One turn moves each row of this set onto another row. After a few examples, where does it send each row asked below?
Z_620: [ -2  -1 -13  -1 -15  10  -2  -1  -3   3   0   5  -2   3  -4  -6  -4  -3
   1  -5  -8  -4 -18   6   4  -8  -1   6  -5   5  -1   1   0  -3  19  -8
  -4   0  -1   0   2]
Z_696: [  9  12 -19  -5  -5   5   3   2   2   4  -6  13   8   1 -11  -7  14  -3
  -5  -2  12   3 -13  -2  -3   4   3  -2  -9   6 -17  12  -8  -1  -2  -5
   4   4  -6   1   1]
Z_408: [  6   7 -18   5  -3  -3  -3  -8  -1   1  -3   4   1  -1  -3  -7  -1  -6
   2 -11   2  -1   8   3   4 -23   7   1  -3   1  -3   0  -1   2  18  -5
  -5   2  -4   1   5]
Z_507: [  2  10 -18   1  -1  -3  -3  -7  -7  12   0   1  -5   0 -10   1  10  -8
   4  -7  12  12  -2   3   5 -17   1   4   0  -1   1  10  -2  -1  19  -7
   3   1  -3   6   6]
Z_84: [  7  10 -11   2  -1   1   4   0   7  -2   1  11   4  -3  -9   3   3  -3
  -5   9   4  -5 -12  -4   0  -7  -4   7 -10  -1 -15  10  -2   7  -3  -3
   7   5  -3   1   0]
Z_691: [  7   4 -19   0 -16   4  -1  -4   1   5  -2  -4   3   3  -5  -9   7  -9
   1 -10   1  -1 -14  14   3  -5  -2 -10  -5   4   2   3  -3  -4  18  -6
  -3   1  -5  -1  10]
Z_51: [  4  -3 -13  -3  -4  -3  -4  -5  -9   5   1   3 -11   5  -2  -3   6  -3
   3   2   1   5 -20   9   5 -10 -10   2  -1  -2   0   5   4  -2  21  -9
  -4  -4   3   0   5]
Z_981: [  3   2 -12  -1 -11  -2  -2  -7  -4   9   3   6   1   2  -2 -12  11 -15
   2  -6 -10  10   3   8   0 -16   4  -6   0   4  -8   3   3  -2  12  -5
  -5   1   5   4   2]
Z_631: [  6  -1 -13  -4  12   0  -2   6 -13   5  -7  -7  -5   1 -14  -3   7   2
   3  -9  12  15  -1   6   5   8   1   0   1   5 -10   3  -2  -2 -13   0
   3  -1  -7   1  -7]
Z_645: [ 10  10 -12   6  10   1  -6  -2   3 -12  -3   0   6   5   2 -10   5   3
   2  -9 -14   0 -11   4   3  12   0   2  -3   7  -4  -4   5   7  -1 -11
  -1  -2 -15  -2  -4]
Z_424: [  9  -3  -5   2  11   6   2   2  -1  -6  -1 -10   3  -1  -5  -6   8   2
   4   3  -1   2  -3   5  10  20  -1   3   2   3 -15   2  -2  13   9   3
  -4   7 -10  -3  -2]
Z_777: [  5  11 -16   3 -15   0   1   6  -2   0  -1  11  -1   2  -5  -7  14  -3
  16  -5   4  14   8   6   6  -5  -1   3   7  -1  -6   9   3  -4   3   2
  -4   3   7   0  -4]
Z_382: [  4   3 -14   1  10  -5   3   3  -5   0  -5 -12   2   0 -16   0   3  -1
   0  -8  12   3   7   1   4   3  -1   3  -7   3  -1   0  -3   4 -12  -3
   4   5 -14   3  -4]
Z_906: [  3  -4 -16   2  10  -5   1   0  -7   0  -2 -10   0   0  -5 -10   5  -8
  -5  -3  -2  -3   5   2   3  -2  -1   6  -6   6  -6  -7   3   8 -15  -3
  -4   6  -8   2 -11]
Z_100: [  0   4  -9   0  -8   9  -6  -1 -11   9  -1   8  -4  -2 -10  -2   2  -1
   5  -6   0  15  -1   5   1 -14   9   3   7   1 -11   8   1  -7  15  -5
   1  -1   5   6   1]
Z_399: [ 12   1 -18   2  -4   3  -7  -3  -6  -1  -9   2  -7   1  -2  -8   2   4
   2  -9  12   1 -13  13   6 -10  -1  -7   2  -2  -2   2  -1  -3  22  -6
  -6  -2  -3  -3   8]
Z_743: [ 10   4 -15   4  15   6  -1   1  -4   4   2 -13  -2   1   0  -2   4   1
   2   5   3  -3  -5   1   5  19  -1   4   4  11 -17   1  -1   7   9  -1
  -6   1 -11  -8  -1]
Z_715: [ 10   5 -18   1  10  -3  -1  -7  -4   1  -3  13   1   2  -4  -9  14  -6
  -7   9   6  -6 -16   3   4 -12  -4   1  -5   0 -20   9   2  10  -1  -1
  -1   2   4  -1  -6]
Z_621: [  7  -6 -10  -3  10  -2  -2   3 -12   3  -1  -7  -9   1  -4  -6   6  -5
   0  -2  -4   9   1   7   1   1   0   0   2   7 -16  -4   7  -1 -16   1
  -4   0  -1  -1 -12]
Z_669: [  8  15 -10   9  11  11  -9  -3 -12  -4  -1  -9  -1  -1  -4  -6   7   7
   0  -6   6   6 -20   6   2  11  -5   3   6   1  -7   0  10   5   2  -8
  -1  -1  -8   2  -7]
Z_27: [ 10   2 -10   2  13   1   0   1  -2   3   4  -9   0   2  -1  -7  12   0
   1   0   2   4  -4   0   9  22  -5   1  -4   8 -15   1  -4  10   8   2
  -9   2 -11  -8   1]
Z_660: [  7   7  -7   8   8   3  -7  -4  -6  -5   3  -3   6   3  -3 -10  10   0
   1   1 -11  10 -16   9   2  14  -9  -1   4   3  -6   1   9   6  -3 -13
   0  -3  -4   3  -4]
Z_192: [  1  18 -23   3  -4  -9   3  -3  -8   3   4   4   1   6  -6  -5   5  -6
  13  -6   9  -4   9   2   1 -12  -4   8   6   3  -2   7   5   2   8  -2
  -6   1   6  -2  -8]
Z_394: [  0  16 -21   6  -9   0   2   2  -4   3  -1   5   2   2 -12  -2   7  -4
  17  -4   9   3   5   6   9  -8  -1   9   9   0  -1  12   3   0   5   0
   2   3   7   3  -6]
Z_880: [ 18  10 -12  -6   4   1   1  -2  -3  -1  -5   9   2   0  -6  -4   8  -1
  -2  -1  11  -3 -12   8  -9  -5   2 -12   0   1 -27  10   1  -1   0   1
   1  -1   1  -4  -3]
Z_488: [  8  -1 -15   2  14   5   1   0  -3   3   1 -15   2   2  -5  -5  12  -5
   3   9   1  -2  -7   6   7  20  -1   4   7   8 -13   4   0  11   7  -1
  -4   5  -9   0  -3]
Z_284: [ 12  21 -16   2  12   0  -4  -5  -1  -5  -1 -11   0   3  -1  -4  13  -2
   2 -14   2   3 -17   4   1  11  -4   1  -3   3  -1  -1   7   6   4  -8
   0   0 -18  -2  -3]
Z_43: [  6  13 -19   0 -10  -8   2   1  -6   0   3  11  -2   4   2 -10  10  -4
  12  -9   5   6  11   0  -2  -9  -3   3   4   3  -8   3   4  -2   6   0
 -12   1   6  -4  -7]

Z_408 -> Z_981
Z_399 -> Z_691
And these:
Z_715 -> Z_880
Z_192 -> Z_43
Z_621 -> Z_631
Z_284 -> Z_645
Z_27 -> Z_424

